[[  4 -34  33  59]
 [-45 -38 -48 -13]
 [  7 -41  39  70]
 [-42 -35 -44 -11]
 [-44 -38 -48 -15]]
|
[[-45 -38 -48]
 [  7 -41  39]]

[[ 0 31 37 21 24]
 [ 4  5 14 -3  4]
 [ 9 28 76 28 36]]
|
[[ 4  5 14]
 [ 9 28 76]]

[[-39 -42  33 -28   6]
 [ 24   2  40  17 -33]
 [-43  -2 -24  24 -69]]
|
[[ 24   2  40]
 [-43  -2 -24]]

[[ 22  -8  12  60   1]
 [ -4  16 -23  60   2]
 [ -2  -9  29  60  -8]
 [  4   5 -20  60   3]]
|
[[ -4  16 -23]
 [ -2  -9  29]]

[[-16   2 -44]
 [  5 -39  68]
 [-34  54  -9]
 [  7 -55  51]
 [-39 -29 -76]]
|
[[  5 -39  68]
 [-34  54  -9]]

[[ 14 -77 -52]
 [  5 -41 -58]
 [ 30 -79 -57]]
|
[[  5 -41 -58]
 [ 30 -79 -57]]
---
[[-14  82  42   7 -48  20]
 [ 21  29  23 -40 -10  38]
 [-65  63  38  31 -41  -1]]
|
[[-14  82  42   7 -48  20]
 [-65  63  38  31 -41  -1]
 [ 21  29  23 -40 -10  38]]

[[ 11   6  51 -39  15  -6  18 -56  -8 -23  77]
 [ 38 -15  57 -20  28 -35  52 -54  27  -9  33]
 [ 26 -24   1  35  13 -43  37  17  39  20 -74]
 [ 40 -24  53 -12  30 -40  54 -53  29  -8  19]
 [ 50 -26  49   6  31 -49  61 -36  40  -4 -13]]
|
[[ 38 -15  57 -20  28 -35  52 -54  27  -9  33]
 [ 40 -24  53 -12  30 -40  54 -53  29  -8  19]
 [ 11   6  51 -39  15  -6  18 -56  -8 -23  77]
 [ 50 -26  49   6  31 -49  61 -36  40  -4 -13]
 [ 26 -24   1  35  13 -43  37  17  39  20 -74]]

[[ -3 -42 -40]
 [-17 -47  10]
 [ 72 -39   4]]
|
[[-17 -47  10]
 [ 72 -39   4]
 [ -3 -42 -40]]

[[-40 -22 -75 -19  -8 -17  21  32  13  29  35  -8  54  14  10 -39]
 [-41  -5 -11  35  -2 -24  17  34  16 -81  -8 -29 -38  33   3   0]
 [-14  24  13 -14 -42  64 -17 -26  14 -16  19 -46 -15  -1 -27   8]
 [-22  40   3  46  11  -1 -25 -21  -3  46  28 -13  38 -48 -33 -29]
 [ -8 -38  -5 -73 -56  19  36  25  16 -13  25 -35   8  30  21  36]
 [ -3  33  45  33  -3  17 -21 -21 -15 -20 -25 -29 -48 -24 -22  26]]
|
[[ -3  33  45  33  -3  17 -21 -21 -15 -20 -25 -29 -48 -24 -22  26]
 [-14  24  13 -14 -42  64 -17 -26  14 -16  19 -46 -15  -1 -27   8]
 [-22  40   3  46  11  -1 -25 -21  -3  46  28 -13  38 -48 -33 -29]
 [ -8 -38  -5 -73 -56  19  36  25  16 -13  25 -35   8  30  21  36]
 [-41  -5 -11  35  -2 -24  17  34  16 -81  -8 -29 -38  33   3   0]
 [-40 -22 -75 -19  -8 -17  21  32  13  29  35  -8  54  14  10 -39]]

[[ -6  15  -1   9  11  -3   8  27  -8  21 -33  -5  -1   1]
 [ 29 -15  25  -3  -8 -16 -17   3  -5   2  17 -17 -17 -16]
 [  0  37  -4 -22 -36  57  51 -28  -8 -28  18  58  53 -36]]
|
[[ 29 -15  25  -3  -8 -16 -17   3  -5   2  17 -17 -17 -16]
 [ -6  15  -1   9  11  -3   8  27  -8  21 -33  -5  -1   1]
 [  0  37  -4 -22 -36  57  51 -28  -8 -28  18  58  53 -36]]

[[ 10   2  -9  45  -8  18 -12 -22  70 -21 -30]
 [-10  25  13  40 -18 -16 -51 -32  50  28  -4]
 [-13  23  31  14 -44 -11 -57 -24  31  37   1]]
|
[[-13  23  31  14 -44 -11 -57 -24  31  37   1]
 [-10  25  13  40 -18 -16 -51 -32  50  28  -4]
 [ 10   2  -9  45  -8  18 -12 -22  70 -21 -30]]
